Named turns come first, each shown by rows before and after it. Which turns, in which order, take the first row of each pair that follows to the second? Write the first one first, as in the answered first pair.
G (before |-> after):
[ 16.3   7.2  15.9   5.6  16.6  24.6  -7.4   3.5  37.5  -5.9  19.2  10.0
  16.0   1.2  23.3  20.5  32.1  20.5   0.1  -2.8  13.4  -1.6  -0.3  12.4
 -22.1  -3.9   5.8  -6.3   6.6   7.6  -2.6 -23.2 -13.1   1.4   8.8  18.4
   2.1   4.2 -11.5  19.5 -19.8] |-> [ 18.7  -9.5  -0.4  -2.0  12.1  26.0  23.2  -2.7  47.6   1.1  13.7   9.5
  29.1  -2.8  18.4  -3.3  17.5   3.5  -7.2   8.6   4.1  20.7  13.1  11.8
 -23.9 -13.1  -1.0 -10.1  15.9  -1.0   4.8  -2.7   0.6  11.6   2.7  26.3
  -5.2  -9.7 -17.6  11.5   6.6]
[-12.7 -16.9 -10.1  11.6  15.0  30.9  27.2  -4.3 -47.0  40.2 -21.7 -33.5
  15.5  -7.4  -0.4 -27.4  -5.5 -12.0 -21.7  36.7   1.6  19.7  21.4  -4.8
  19.5 -27.3  -0.1  11.3  -2.0   7.3   6.9  41.5  21.6   0.7 -16.0  -4.1
 -29.3 -11.3   5.0  -5.8 -13.3] |-> [-17.6  -4.6   7.6   4.2   1.9  27.4   1.6  19.0 -68.4  36.9 -17.0 -36.6
  -1.2  -1.8   1.0 -12.2   1.3   5.4  -5.2  45.3   6.9 -10.6  -3.2  -9.2
  23.1 -12.4  10.5  19.6 -27.0  13.6   0.7  32.4   5.8   4.6  -7.8 -19.0
 -17.3 -12.3  18.6 -17.2 -37.2]
[  4.5  -8.8  10.9  -0.7   2.5   2.7   8.9  12.9   7.0   0.0  -2.7  -4.7
  -5.9   6.2 -12.3   3.9 -15.1   4.6   0.0  11.8  -7.3   5.3  10.3   9.7
  -3.7  12.6   8.1   3.4   0.6  -7.8  -6.1  20.1  -1.4  12.5 -11.9   2.0
   1.2  -6.8  -4.4 -22.7   3.0] |-> [  0.5  -3.2  12.6  -0.5  -1.4   4.2  -1.6  17.2   5.6  -1.8  -1.5  -6.3
  -9.5   6.0 -11.4  12.7  -7.1  16.4   5.7   7.3   2.0  -6.3   8.7   6.3
  -1.7  19.2  13.7   5.8  -6.1  -7.6 -11.1   5.7  -5.6   3.8  -7.3  -2.7
   8.5  -0.1  -0.2 -21.0  -8.5]
[ -1.2   6.3 -24.3  18.8  -7.3 -39.2   5.9  11.9   3.8   6.2  21.3   9.2
  -5.0  -1.8  30.5 -17.3  -5.5 -20.7   0.8 -10.6 -14.7   5.1  24.0   9.5
 -14.9  44.6  48.7  -8.4  25.2 -17.7 -14.1   3.1  11.3   2.7  -6.3  25.5
 -12.7   1.4  -7.7  -1.6   2.4] |-> [  6.7   5.1 -20.7  15.0 -13.5 -37.0  10.4  12.1  -5.6  12.0  17.2  11.0
  -8.7  -5.4  26.7 -13.9  -8.8 -21.7   6.4  -5.7 -14.5  -4.0  19.9   3.7
  -6.8  48.1  49.0  -4.5  23.6 -20.6 -13.5   2.7   9.2   4.1  -3.5  21.0
 -11.0  -4.7   2.6  -7.3   0.4]
X (before |-> after):
[  2.1  -9.9  14.4  -0.2  -2.7   2.0  13.1  13.0  -8.1   7.9  -5.7  -2.3
   4.9  -2.2 -12.5  10.4  -1.2  14.9  24.3 -10.3  -6.3   2.0 -18.5 -20.2
   4.5   9.1  -1.3   0.0  -2.5  -6.5  -3.7   2.8 -14.5 -12.0   8.1   6.2
 -23.0  -2.8   3.6  -7.8  10.4] |-> [  2.7  -0.6   4.1   3.2  10.6  -6.6  -0.6  10.2  -4.8   0.7  -3.4  -4.0
   0.7   1.2 -15.9   6.9   0.8  10.0  17.9 -18.7  -2.6   2.7  -9.8 -26.0
   1.6  -3.0  -5.4  -0.6   2.5  -4.0   2.1  -5.8  -9.6 -19.4   6.2   8.9
 -22.5   7.5  -4.6   3.6  11.6]
[  3.3   2.6   2.4  -5.2   7.5  21.2   9.2   2.6  20.5 -24.7  24.3   0.1
  24.3  -9.6   1.4  13.5  10.4   7.8  -0.3  -6.5  -4.0 -31.9   5.7  16.8
 -11.4   1.2  -7.1 -17.0  -5.7 -30.5  -3.0  27.0  27.2  -0.1   3.4  10.8
  -1.0 -13.8 -21.6 -20.8 -12.1] |-> [ -1.5  12.6   1.8  -3.6  13.0  19.3  -1.3   6.0   6.9 -27.1  25.7 -10.9
  20.2 -10.8   5.1  15.6  15.3  11.6  -2.4  -9.0  -1.3 -34.9  -3.3   9.7
 -16.1   9.8  -4.2 -14.2 -11.7 -28.3  -8.3  23.1  27.0   1.9   8.8   3.7
   0.5  -9.1 -13.4 -19.7 -20.3]
[  3.6  10.6  24.9  -2.0   1.1  -5.4   8.1 -11.8  -0.7   0.9  -3.2  -0.4
 -28.8  14.4  -4.5   2.1   2.5  11.0   8.7  24.1  -7.5 -10.2  -3.5 -11.8
  -0.5  -2.3  -4.6 -13.4 -10.7   1.4  21.1  -4.6 -21.2  21.9  -3.7  -3.1
   0.4 -11.5  24.8 -10.5  16.4] |-> [ -7.4  27.0  12.3   9.8  25.2 -19.1  -9.1 -15.6   0.9  -5.1  11.2   4.4
 -22.2  14.3   1.4  -0.5  18.6   9.7   3.0   9.3   4.5  -1.3  -5.3 -19.4
 -11.0 -16.6  -6.6 -13.8  -2.9   5.8  17.8 -17.1 -23.8  10.0  -0.5   2.3
   0.4   3.5  10.8  12.6   4.9]
[  2.9  11.9   3.1  16.3   8.1   7.2 -12.5 -12.3   3.9 -15.6   4.8   7.4
  -7.7  -6.9   3.1  14.8  24.3  11.1  -4.1   1.2 -15.7  -8.3  16.6   2.7
   9.9  10.5   4.1   4.5  21.7   5.1   8.5  -0.3  -0.6  -3.0  -2.5  10.0
   0.7  12.6   6.1   0.1  -3.5] |-> [  2.9   2.5   5.5   7.0  -0.5   7.1  -1.8 -14.8   9.1 -14.1   2.2   4.2
  -5.9  -3.0   1.4   9.2  13.8   5.6  -7.1   8.2 -26.1  -1.2  22.7   3.3
   4.6  13.6   8.5   3.9  25.6   8.8   6.4   9.9   5.0   1.0  -1.8  10.0
  -5.5   5.4   7.1  -8.6   9.4]
W (before |-> after):
[ -2.0  -1.1  19.9   5.1  19.2  23.3   1.1 -14.6  34.0 -22.2  33.9  -5.6
   2.6  11.4 -23.7   6.7  12.8  11.7 -15.9   6.3 -10.6 -17.7   0.0  -1.1
 -14.8 -16.4   2.9  -8.2  16.3  23.9   1.5 -10.8   9.1  -0.7 -22.5  -6.3
  29.3  15.8   0.9   1.4  -4.8] |-> [ -1.4  -7.3   7.5   2.7  -3.3  18.4  20.1 -11.0   2.3   7.0  20.1 -14.6
   8.9  17.7 -29.3 -18.6 -11.1  -9.9  -9.1  29.8 -19.3 -21.5 -18.4  -1.5
   4.2 -21.8   2.9   0.4  -5.2  18.8  -0.4   4.5   9.2  12.6 -24.1 -28.6
  12.4  -4.6  21.7 -19.3   3.8]
[-35.4  32.6 -22.9   7.4   0.5   5.9 -39.6   9.2  -2.1   6.2  17.8  -9.5
  12.9 -15.0  25.1  24.4  12.2  10.5   9.9  -5.1  12.3  -6.1 -10.9   0.3
 -15.7 -10.4  -5.7 -25.7  -6.0  -0.4   1.1 -14.6  -2.0 -18.7  21.9  -4.8
  11.7   2.2 -19.1   2.4   2.6] |-> [-19.7  22.0  -0.3   0.0 -10.7  17.1 -31.4  14.4   8.3  -4.6  25.6 -19.9
   9.5 -10.9   5.6  29.4  22.4  29.7   2.6  14.1   2.8 -22.6 -11.7   6.8
 -24.4  -6.3   6.8 -31.7  -5.4   8.6   5.0  -8.9   2.5  -2.7  17.3 -11.5
  20.9   5.4 -15.4 -18.6  -2.6]
[ -5.8  14.1   7.5   1.9   9.6   3.8 -13.2   4.3 -16.8  -8.2  -6.9  -2.9
  -7.2   0.6   1.4  -3.3  15.5  17.1  -5.6  -6.3  -1.9 -27.5 -26.4  -1.6
  -4.7   1.1  -7.3  15.2  -7.2   6.5  -9.7 -26.2  -9.2  -0.1  -1.5  -8.4
   1.6   7.2  20.0   2.2 -20.1] |-> [ -2.8  14.4  12.9   2.3   1.4  -1.4 -15.9   7.6 -14.7  -3.6  -5.8  -1.6
  -7.9   2.0  -0.6  -1.5   5.9  15.7  -8.4   1.3  -5.5 -27.3 -27.3  -3.4
   1.1  -4.8  -8.8  13.9  -8.4   0.9 -13.4 -27.8  -5.3  -2.1  -2.4 -12.0
   1.2   1.1  20.0   5.5 -18.9]
[ 10.5   4.4  -0.8  -1.5  29.0 -13.7   6.5  11.2  34.5  10.5  -7.7   3.6
   2.1   6.8  16.3  42.7  35.3  20.0 -12.2  -0.6  12.1  -0.8  18.2  28.1
 -20.2  -3.1  -6.9 -26.7  35.3 -14.4  -0.3 -10.9  20.9   6.7   3.9   3.8
  -9.8   2.0   1.0   2.3   1.3] |-> [ 16.1 -12.8  10.3  -9.6  13.7  -5.2  26.8  21.3  25.2  26.0 -13.7  -6.4
   4.4  19.7  -0.4  28.0  18.3  16.9 -13.3  23.4  -0.5 -13.6   8.6  29.7
 -14.8  -5.4  -2.5 -18.1  22.2 -11.9   6.0  10.3  21.2  21.4  -0.3  -8.4
  -6.4  -9.2  11.5 -24.6   6.9]
Then:
Each pair is 2 to 3 turns apart.
[  3.6  -2.3   9.5   7.4   2.9   1.8   3.4  -8.3  17.6  -1.1  11.9   2.4
  13.0 -10.1  -6.3  -7.6   2.7 -11.4 -28.0  12.4 -14.8 -11.7   9.0  -3.2
  -9.1  -3.1   0.4 -17.6  17.4   3.7  11.9  12.1  -9.6   9.6  -5.2   1.8
   6.7  -2.0  -6.8  -2.3  17.1] |-> [ -5.6   0.8 -13.0  15.8   1.1  -0.5   0.5 -12.4   9.6   1.9   3.9  -1.5
  16.9  -2.0   5.9 -13.2  -7.4 -28.1 -19.3   4.5  -3.2   1.5  12.7  -8.3
  -4.2  -5.1  -4.8  -9.1  11.1  -2.4  12.5  10.3  -8.9   0.1   3.0   4.8
  -9.5  -6.7  -6.0   6.9  22.2]  W then W
[ -2.8  29.7  -4.3  -8.3  19.5   1.7 -11.5  24.5 -34.5  35.2   8.5  35.9
  -9.0  13.3   2.7  -6.8  22.4   5.4  49.9 -27.4  16.8 -18.8 -14.4   5.4
  14.0  10.2   5.9  35.6 -32.1   8.9  17.3  -0.6 -24.5  -4.4  -3.3  -8.4
  -2.4   8.5  -1.1   0.7   3.1] |-> [  4.2  30.1 -11.5  -2.3  39.7  11.6 -11.3   4.8  -4.9  11.6  25.9  44.0
   6.8   4.5   6.7  -2.6  38.7   6.7  29.8 -38.2  13.9   8.4  20.5   8.8
   0.0  -0.2  -1.1  18.3  -0.4  18.7  23.8  -7.3 -17.9 -10.3  -7.6  18.7
  -2.6  26.6 -28.7  23.9   6.2]  W then G
[ -4.6  14.4 -13.8  26.1  -1.4   4.8  39.7  -0.8   6.0  11.8  -3.8   0.7
  31.7   0.1   3.5 -18.0   3.7 -14.4  11.0 -13.9  -7.1  23.0  -6.2  -8.1
   8.3 -21.6 -17.5 -31.6  -4.5  16.9  -1.8   0.6   2.1  29.3 -11.1  -2.7
  12.6 -16.3   4.5  15.8  21.1] |-> [  1.8   8.3  -0.1  23.2  -0.3   8.3  32.4   2.7  26.0  -2.4   8.8   7.1
  31.5   3.3  -0.2   9.5  17.2   1.6   8.9  -9.8  -6.0  10.0   6.4  -4.1
  -7.0 -18.5  -8.9 -33.9   0.6  22.9  -2.6   2.4   2.2  32.8  -9.6   7.1
  21.1 -11.8  -4.3  11.8  17.0]  W then W
[  9.5  -4.7   9.7   8.7   2.9   4.0  -2.0  -2.9  17.9  -9.4   6.9   5.5
  -0.7   0.3  -4.6   0.2  13.4   1.9  -8.9   7.7  -5.6   2.1  11.8   3.0
 -14.4   0.4   1.3  -9.5  15.0  10.4   0.3  -7.4  -5.0   1.3  -1.0  14.0
  12.4  10.3  -3.5   2.6  -8.5] |-> [  5.6 -10.7  -5.5   0.2  -0.2   1.8  10.1 -11.4   8.6  10.2  -5.8  -1.2
   5.1   0.7 -10.0 -21.1  -5.8 -13.4  -6.0  13.4 -10.2   9.2   3.8   2.6
  -7.4  -7.9  -1.0  -5.3   9.8  -1.5   3.3   4.0   2.6  10.7  -3.2   6.1
   1.8  -6.6   6.2  -5.9   8.4]  G then W
[ 14.7 -30.7 -18.2 -14.9  20.9  29.3   6.3  12.5   5.0 -21.5  19.1   1.9
   8.5  -5.7 -26.5 -23.0 -43.0   5.5 -32.6  21.8 -13.7 -38.4  11.4  13.5
   5.3 -22.3  34.0 -14.2   1.6  17.2  -3.5  36.5   7.8  37.4 -10.1 -34.1
  15.3  -1.4  25.1 -37.8   2.6] |-> [-21.7   8.3 -69.6   4.2  47.4   9.9 -29.6  -2.9  -3.1 -23.8  17.1  20.2
  12.1 -18.8  17.0 -21.9 -34.0 -11.3 -21.2 -48.3  26.6   7.4  21.7   2.7
  16.7 -33.0   6.7 -15.6  20.5  -5.6  -6.1   6.8   4.1 -10.4   4.1  -5.2
  -8.8   6.2  -3.2  20.9   7.2]  W then W
[ 24.5  -9.5  24.0  -4.8  -0.7 -12.3  -6.0  17.0  13.3  10.8 -30.0 -31.3
  -8.8  -8.5 -10.8  33.2   5.7  44.9  31.2 -13.3  22.2  12.7  26.2  -7.1
 -16.7  49.0  16.4   9.8   7.6 -29.4 -26.6  -5.6 -14.0 -21.6  11.3  19.0
  30.9  15.3  10.2 -32.7  -3.6] |-> [  7.4  -4.6  -6.5  -8.3  -5.9 -17.0   5.3  22.3 -19.0  43.1 -44.9 -38.5
  -8.0  -1.2 -13.5  -4.8 -19.4  17.1  41.2  -5.3  26.9  13.0  15.6 -15.7
   5.9  44.5   2.4  17.9 -10.9 -41.7 -23.6   8.1 -12.8 -26.1  12.9   1.2
  16.5   5.4  23.9 -32.8  12.3]  W then W
[ 10.4 -12.6  -1.3   0.9  -5.2  39.4  19.5 -13.3  15.8 -15.0  12.0  26.0
  13.0  -5.3 -32.8   9.1 -10.6   3.1  -7.2   3.1 -39.0  41.4  33.5 -18.7
   0.7 -20.5  19.4 -22.3  28.7   2.1  14.6   6.6  26.7  -6.8  -0.9   5.2
  -2.7   0.7   3.6 -26.0  14.7] |-> [  9.1   3.8  30.4  -8.8 -25.4  29.1   1.2  14.3 -17.1 -11.0   7.4  14.7
  -9.6   3.0 -27.0  33.5 -11.4  23.6  14.6   7.2 -27.9  -4.8  -4.1 -27.6
  13.6   6.9  32.5  -8.8 -11.3  -4.1   4.4  -4.2  11.9  -3.8   8.0 -20.6
   7.7   3.1  25.8 -48.6 -14.0]  G then G
[  7.4  27.7   5.0   0.8  -3.0  -9.0 -21.2  13.7  16.5  -6.9 -13.4   3.8
  -8.4 -12.0  34.6  15.1  -9.3  -0.2  13.4 -17.6  23.0  26.4   9.9  -1.3
  16.0  13.6   1.2   5.9   6.1 -27.9  -5.3 -10.0 -10.3 -34.6  14.3  14.1
   1.3   7.8 -24.8  11.7   4.2] |-> [ 10.9  13.7   5.9 -12.3 -23.6  -8.3   1.5  15.4 -10.3  22.5 -33.6 -12.8
  -8.3  -6.3  10.9 -11.8 -32.8 -14.8  17.7  10.4   1.3  11.5  -7.2  -4.6
  27.0   8.5   1.0  12.3 -15.3 -32.7  -5.6  19.2  -8.0 -16.2   9.3 -14.2
  -9.4  -8.9   6.9 -16.4  14.5]  W then W then W
